The same turns and mirrors carry the whole set onto itself, and each row onto the other rows of its family. Which rows share a family with each named row? Give them in list order.
These 32 rows form 4 families of 8 rows each.
q_166: [ -1  -3   4  -5  -2  -1 -17 -26   1 -10   6]
q_55: [  6  17   6   8  -4   7 -10 -23  13  10  -1]
q_576: [  5  15   7   8  -8   2  -7 -22  13   9  -1]
q_119: [ 12   5 -19  -3   0  16 -16 -22  13  -3   8]
q_153: [  6  10 -18 -15   5   6 -10  -4  -7 -13  -3]
q_691: [ 10  25 -13  -4  -2   9  -7  -4   2  12  -4]
q_510: [  7  18  -7  -1  14  -7  -1 -24  -4  -2   0]
q_937: [  6  12   3   9  -5   2  -9 -25   9  13   2]
q_452: [  9   1 -16 -17   3   3 -12  -6  -9 -11  -1]
q_758: [ 17  22 -15  -3   1  10  -5  -3   3   9  -7]
q_928: [  5  13   9  -4  -6 -10  -7  -5  -7  -2  -4]
q_286: [  3   1  -6  -2 -13  19 -16  -4   8  -4  -5]
q_455: [  4   8   5  12  -3   7  -8 -25  11   6  -2]
q_123: [  1  -4   4  -6   0   1 -12 -22  -1 -17   1]
q_779: [  7  -7   3  -7  -2   0 -13 -27   2 -11   4]
q_215: [ 6 14  7 -8 -4 -5 -2 -4 -9 -1 -8]
q_357: [  8   4 -18  -3  -1  14 -14 -26  13   0   9]
q_852: [ 10  16 -10 -10  12  -7  -4 -26  -4   1   1]
q_509: [  5  -3  -3  -5 -17  11 -15  -4   8  -3  -4]
q_978: [ 11   7 -13 -21   0   6 -11  -5  -6 -12  -2]
q_895: [ 3 13  9 -5 -1 -7 -5 -7 -9  2 -9]
q_753: [  8   3 -18 -19   3   7  -9  -9  -9 -10   1]
q_488: [  8  22 -16   4   1  10  -5  -6   4  11  -6]
q_308: [ 3 13  7  1 -5 -3 -5 -1 -8 -2 -8]
q_901: [  7   3   0  -2 -18  15 -17  -4   7  -1   0]
q_739: [  7   5 -20  -4   6  15 -12 -27  12  -4   3]
q_565: [ 11   6 -19  -8   1  18 -14 -25  10   3   4]
q_614: [ 14  21 -16  -2  -4  12  -5  -2   4   9  -3]
q_367: [ -1  -2   5  -9  -1  -3 -12 -28   0 -10   4]
q_969: [ 10  16  -8  -5  15  -1  -4 -27  -6   1   5]
q_5: [  8  21  -9  -6  12  -2  -1 -26  -3   3   5]
q_557: [  5   2  -2  -3 -16  10 -18  -2  10  -2  -7]

Same family as q_215: q_576, q_357, q_509, q_753, q_614, q_367, q_5
Same family as q_119: q_166, q_55, q_452, q_758, q_895, q_969, q_557
Same family as q_123: q_153, q_510, q_286, q_455, q_488, q_308, q_739

The same turns and mirrors carry the whole set onto itself, and each row onto the other rows of its family. Which rows share a family with each named row? Give them in list order.
These 16 rows form 4 families of 4 rows each.
q_566: [  1  14  -3   7  11   7   2   0  10  -6   1   6  22  -5   8 -10  -4]
q_97: [-13  -1  11   2   2  -7 -11  11  10  -1  -6 -10   4  -6  -1  -2  -8]
q_421: [ 20  10 -12  11  -1  -1  13   1  -5   9 -11  -1  -6  -1   8  -8   4]
q_11: [  1  -9  13  -6   3 -15   7   0  -6   4 -13  -6  -9   4  -6  -7  -1]
q_486: [-11  -6   4   3  13   0 -11   6   7  -2  -7   5   7   0 -12  11  -1]
q_655: [ 11  13  -7   4  -1   5  -6  11  13  -2   1   7  10  -6  -4  12 -11]
q_623: [ -5  -4   6  -5  10 -10  -9   9   9  -2   3   2  16   8  -3   5   1]
q_924: [10 -5  6 -7 -2 -7  8  8 -8 11  0 -2  2 15 -7 -1 12]
q_577: [23  0  4  6  4  3 19 -4 -7  0 -9 -4 -5 -4 -1 -8 -9]
q_689: [ -5   5   0   1  -6 -10  11 -12 -10   7 -15   7  -3   7  -4  -4   6]
q_694: [ 10   8   2  14   3  11   2   8   9  -5  -3  -8   9 -14   4  -5 -16]
q_203: [  5  17  -8   9  14   9  -3   6  11  -3  -8  10   5 -14   2  -8  -6]
q_156: [  3 -12   0   6  -2  -9   5   0  -9   9 -11  -6  -4  12  -4  11   9]
q_862: [ 16  12  -3   6  -1   9  18  -1  -8   7  -3   1   7   2   4 -16   6]
q_57: [-13   7   3   0 -10  -1  -9  11   3  10  -6   2   2   2 -13   7   3]
q_305: [ 19  10 -11   6   2  -3  15 -12   0  -5  -8  12   5  -1   5   2  -8]

Same family as q_689: q_655, q_57, q_305
Same family as q_486: q_421, q_203, q_156

The same turns and mirrors carry the whole set onto itself, and each row onto the other rows of its family. Which rows share a family with each named row? Give them in list order.
These 30 rows form 5 families of 6 rows each.
q_717: [-16   9  -5  10  -2  -8  -4  -1  -4   0  -6  -5   1 -14]
q_537: [  5 -13  10   1   7  13  10   9   2  -7   3  -4   1  -1]
q_186: [ -7  -2   8  -7   9   3  -2   6   1  -4  12 -17 -12   1]
q_597: [ -1   5  -6  14  -4  -7  -4  -5 -12  13  -7   4  -4  -4]
q_774: [-17  13   1   5  -5  -5  -4 -14  -5   3  -4  -2   2  -7]
q_943: [  1  10   4 -19  -9 -15   8   5  -1   1   3  12   8   8]
q_343: [ -4  10 -12   4   5  -7   6  -5  -8   2 -14  10  -1  -4]
q_996: [  3   6   6 -21  -4  -8   7   4  -7   6  -5   7   1  16]
q_268: [  2   6   4 -13 -15 -14  -4  10  -2   3   3   9  13   5]
q_907: [ -5   2  10 -12  13  10   1  -3  -3   2  12 -12  -6   1]
q_389: [  4  10   3 -14  -8  -2  -3  16   8   9   2   5   9   7]
q_521: [ -3   5  -4   7   6   0   2 -12  -8  -3 -14  10   9   1]
q_425: [-11   3 -10   6  -2  -5   7  -7  -6   4  -6  14  -9  -6]
q_200: [  1  12   6 -19  -7  -8  11  13   1   1   4   2   2  11]
q_972: [-4 -6 19 -1 15  3 -1  2  6 -9  7  3 -3 -6]
q_47: [-4 -5 17  6 12 -1  1  2 -8 -8 15 -8  1  3]
q_735: [  2  -1   4 -13 -15  -5  -3  16   6   0   3   4  10  11]
q_806: [ -7  -3  16   2  10   4   5  -2  -2  -2  14 -13  -7  -4]
q_242: [ 3 -9 16 -2  6 14 -3  9 -2 -6  8  0 -7  1]
q_81: [-11   6  -8   9  11   1   5  -6  -2   7 -11   8   3  -6]
q_900: [-16   7  -7  14   4  -3  -1  -7  -5  10  -3  -2   4  -4]
q_28: [ -1 -13  10   3  16   8  -2   6  -1 -10   3  -1  -2  -3]
q_388: [ -3  -5  15  -3   6   9   3   3  -4  -5  16  -6 -12   6]
q_275: [ -9  -1   8 -13 -22  -4  -3  10  -3   5  -1   5   7   7]
q_956: [  0   1   5  -9 -21  -8   3  17  -1  -1  -4   5   8   0]
q_501: [-10   7  -9  12 -10  -9  -1  -8  -2   8  -5   1   2  -6]
q_811: [ -3 -14   8  -3   6  17  -2   4  -4  -5   7  -2   8  -2]
q_293: [  4   7   0 -18  -7 -17   6   5   2   2   0   1  -3  14]
q_572: [  0   3  -8   9   9  -7  11 -11   0   1 -11   4   3  -1]
q_198: [ -6  10  -3 -14 -10  -4  10  14   1   1  10   4   8  14]

Same family as q_572: q_717, q_537, q_186, q_956, q_293
Same family as q_275: q_774, q_996, q_907, q_521, q_811
Same family as q_198: q_597, q_389, q_425, q_972, q_47

The same turns and mirrors carry the whole set onto itself, and each row onto the other rows of its family. Which rows share a family with each named row? Give them in list order.
These 39 rows form 13 families of 3 rows each.
q_995: [-20  -6  13 -16  -5  14 -14  -3]
q_44: [  3 -14  27 -10  12  11 -26  -9]
q_259: [  4  -7  13   5  -8  -6 -14  -2]
q_35: [-18  -8  15 -19  -2  14 -10   1]
q_835: [  6  -8  14  -1 -12  -8 -17   0]
q_370: [-20  -4  12 -16  -5  12 -14  -2]
q_726: [-14   0  11 -20  -4  14 -12   0]
q_143: [  5  -8  15   2  -9  -8 -14  -1]
q_87: [-18  -3  12 -16  -8  14 -13  -4]
q_361: [  4  -7  24  -8  12  14 -30  -7]
q_727: [-17  -3  13 -17  -4  15 -11  -3]
q_548: [  4 -10  21  -8  14  13 -30  -6]
q_414: [  3  -5  13   0 -13  -7 -19   1]
q_320: [  5  -4  14  -1 -11  -7 -17   5]
q_789: [  2 -13  23  -6  11  12 -33  -6]
q_791: [  5  -8  15   3  -5  -8 -20   4]
q_613: [  0  -6  12   3  -8 -10 -21  -1]
q_730: [  5  -6  15   3  -9  -8 -20   0]
q_360: [  0 -13  26 -12  11  14 -30  -4]
q_639: [  3  -7  25  -6  11  14 -32  -7]
q_569: [  6  -7  13   2  -9  -6 -13   1]
q_442: [  2  -6  14   1 -10  -9 -16   1]
q_378: [-18  -4  13 -20  -3   9 -10   0]
q_550: [-17  -3  12 -17  -5  12  -9   1]
q_722: [-20  -3  16 -17  -4  12 -12   1]
q_226: [  2 -11  24  -3  15  11 -28  -7]
q_134: [  4  -6   9   1 -12  -5 -18   0]
q_368: [  1 -11  22 -10  14  11 -31  -9]
q_777: [  1 -12  24 -10  12  14 -30  -9]
q_40: [  3 -10  26  -6  11  13 -29 -10]
q_477: [  4 -14  22  -6  13  12 -30  -8]
q_101: [  5 -11  25  -9  12  12 -30  -8]
q_189: [-15  -6   9 -18  -7  11 -11   3]
q_69: [-17  -3  18 -19  -5  15 -12  -1]
q_711: [-17  -3  15 -18  -1  14 -10   1]
q_535: [  6  -5  14  -1  -9 -10 -19   0]
q_253: [  3  -4  13   4 -10  -7 -15  -1]
q_526: [  3  -7  27  -7  12  15 -28  -9]
q_731: [-18  -3  12 -18  -2  14 -13  -1]

Same family as q_569: q_995, q_639
Same family as q_414: q_477, q_711
Same family as q_777: q_730, q_550
Same family as q_378: q_368, q_535
Same family as q_259: q_87, q_526
Same family as q_143: q_370, q_361
Same family as q_791: q_360, q_189
Same family as q_40: q_727, q_253
Same family as q_226: q_134, q_69

